In the rows, zero is written as 128.
Each named move below is a turn or a mirror, shown by a few rows before and after it. Which moves, in which order, take the first row of each later pair to the second? The first pair is answered.
L (before -> after):
[157 117 153 106 117  80 154 106 165 117 115 141 107]  ->  [106 180  87 131 126 156 154 124  96 149 118 126 143]
[129 144 112 128 118  86 164 119  88 124 109 128 138]  ->  [133 137 123 127 123  78 164 114  94 116 110 132 135]
[157  52 150 171 146  72 129 145 116 139 168 162 156]  ->  [128  98 106 185 157 120 134 159  76 159 173 153 176]
A (before -> after):
[ 87 168 127 104 108 148 106  79 114 165 114 114 138]  ->  [114 174 132 106 106 127 141  66 134 172 103 116 128]
[118  91 141 163 141  92 143 127 153 124 146 132 112]  ->  [ 99  88 137 161 147 118 118 136 142 122 159 130 118]
[163 104 149 123 124 151 101 144 166 103 130 150 131]  ->  [166 103 145 119 125 149 109 145 170 101 130 153 131]
U (before -> after):
[ 73 144 160  40 105  77 113  87 139  75 102 129 135]  ->  [ 78 151 150  44 104  73 126  86 137  76 101 131 139]
[118 140 102 146 128 147 135 132  84 162 143 123 156]  ->  [162 151 115 144 109 151 157 124 133 164 114 129 124]
[153 135 130  99 112 133 139 130 180 121  96 124 129]  ->  [110 114 131  94 128 146  86 139 144 112 132 121 157]
[140  86 145 153 140 145  87 145 136 125 144 122 126]  ->  [124 111 118 157 150 104 135 132  95 137 146 123 154]
Pairs:
(2 to 3 moves a pair)
[173 155 146 159 100 190 182 101 118 133 106 166 135]  ->  [190 126 172 152 101 185 166 103 144 124 104 168 123] => U then A
[128 100 140 147 114  92 125 131 144  97 117 132  93]  ->  [120 114 131 153 120  73 144 128 113 101 127 129 120] => U then U
[137 142 113 206 158 149 175 130  63 154 125 145 146]  ->  [143 128 126 198 162  94 191 114  67 141 137 147 152] => L then A then U
[147 137 157 115 121 158 123 151 179 131 112 104  81]  ->  [148 155 141 116 135  77 192 128 137 139 127 111 117] => A then U then A
[174 177  71 182 130 162 200 129 106 176 110 129 132]  ->  [125  37 172 144 150 104  65 138 128 108 183 129 144] => A then L then U
[130 159 109  90 122 126 166 127 184 127  75 119 124]  ->  [ 75 169  84  95 138 148 138 140 131 127 101 108 161] => A then U
[116 124 159 105 134 113 119 100 150  99 153 127 125]  ->  [130 132 151 109 123 146 119 107 169 111 134 128 104] => L then A then U
[125  98 126 156 131 192  98 158 125 173 167 124 112]  ->  [140 130 101 162 130 127 181 133  94 187 155 130 133] => U then A
[102 166  73  99 122 177 170 163 106 153  80 126 135]  ->  [ 90  61 154  67 131 125  80 163 139 100 125 130 133] => L then U
[121 114 174 116 130  87 130 107 123 103 154 118 109]  ->  [ 84 129 156 118 138 106 119 114  90 108 166 118 128] => A then U then A
[140 136 144 105 107 108 164 100 187 139 113 127  94]  ->  [139 142 136 104 108  91 182  99 171 143 114 126 107] => U then U then U
[ 95 145  90 163 150 204 107 163  72 170 156 108 159]  ->  [176  85 167 140 125 182  81 157 191 142 128 116  87] => A then L then U
[140 173 108  66  83 166 109 140 111 115 116 162 116]  ->  [132 156 114  63  86 169  86 142 103 106 130 160 123] => A then U
[124 144 112 154 139  96 160 135  81 159 144 124 154]  ->  [111 155 100 156 137 142 140 144  77 161 142 119 152] => U then A then U
[ 86 144 122  93 128 149  86 148 122  92 154 139 138]  ->  [ 93 184  92 105 129 119 149 135  99 109 145 138 154] => U then A
[151  98 173  82 124  15 157  74 151 103 118 135 126]  ->  [104  63 193  79 133  89  49 111 156  85 150 122 129] => U then A
[159  79 130 144 142 111  97 130 164 111 120 131  65]  ->  [158  73 133 145 147  72 113 122 148 110 133 130  76] => U then A then U
[ 83 153 150 102 122  65 129 116  76  77 127 156 149]  ->  [ 70 177 130 112 118 170  84 143  88  86 110 148 125] => U then U then L
[128 152 102 149 102 172 113 125 113 138 128 120 118]  ->  [165 137 126 151  90 139 129 113 150 130 118 123  98] => A then U then A
[149 108 139 158 113  97 147 118 122 135 156 145 150]  ->  [138 103 141 159 112 160  98 141 135 133 158 142 134] => L then U then U
[147 189  76 122 120  76 218  86  94 135  94 119 140]  ->  [169 100 164  96  99 147  82 112 210  84  90 116  64] => L then U
[138 123 118 151 152  87 164 122  83 141 140 127 162]  ->  [187  98 156 140 126 101 146 123 161 130 107 132 107] => L then U
[152 111 138 128 126 114 135 131 157 111 130 127 125]  ->  [118 115 125 135 135 153 100 143 135 115 143 118 136] => A then L
[ 81 145 144  89 124  91 131 125  91 109 124 153 157]  ->  [ 92 179 123  91 114 112 156 123  97 123  99 151 146] => U then A then U
[151 129 146 107 110 155 120 133 165 125 103 128 100]  ->  [ 86 133 119 113 130 147 106 142  94 125 145 118 152] => A then U
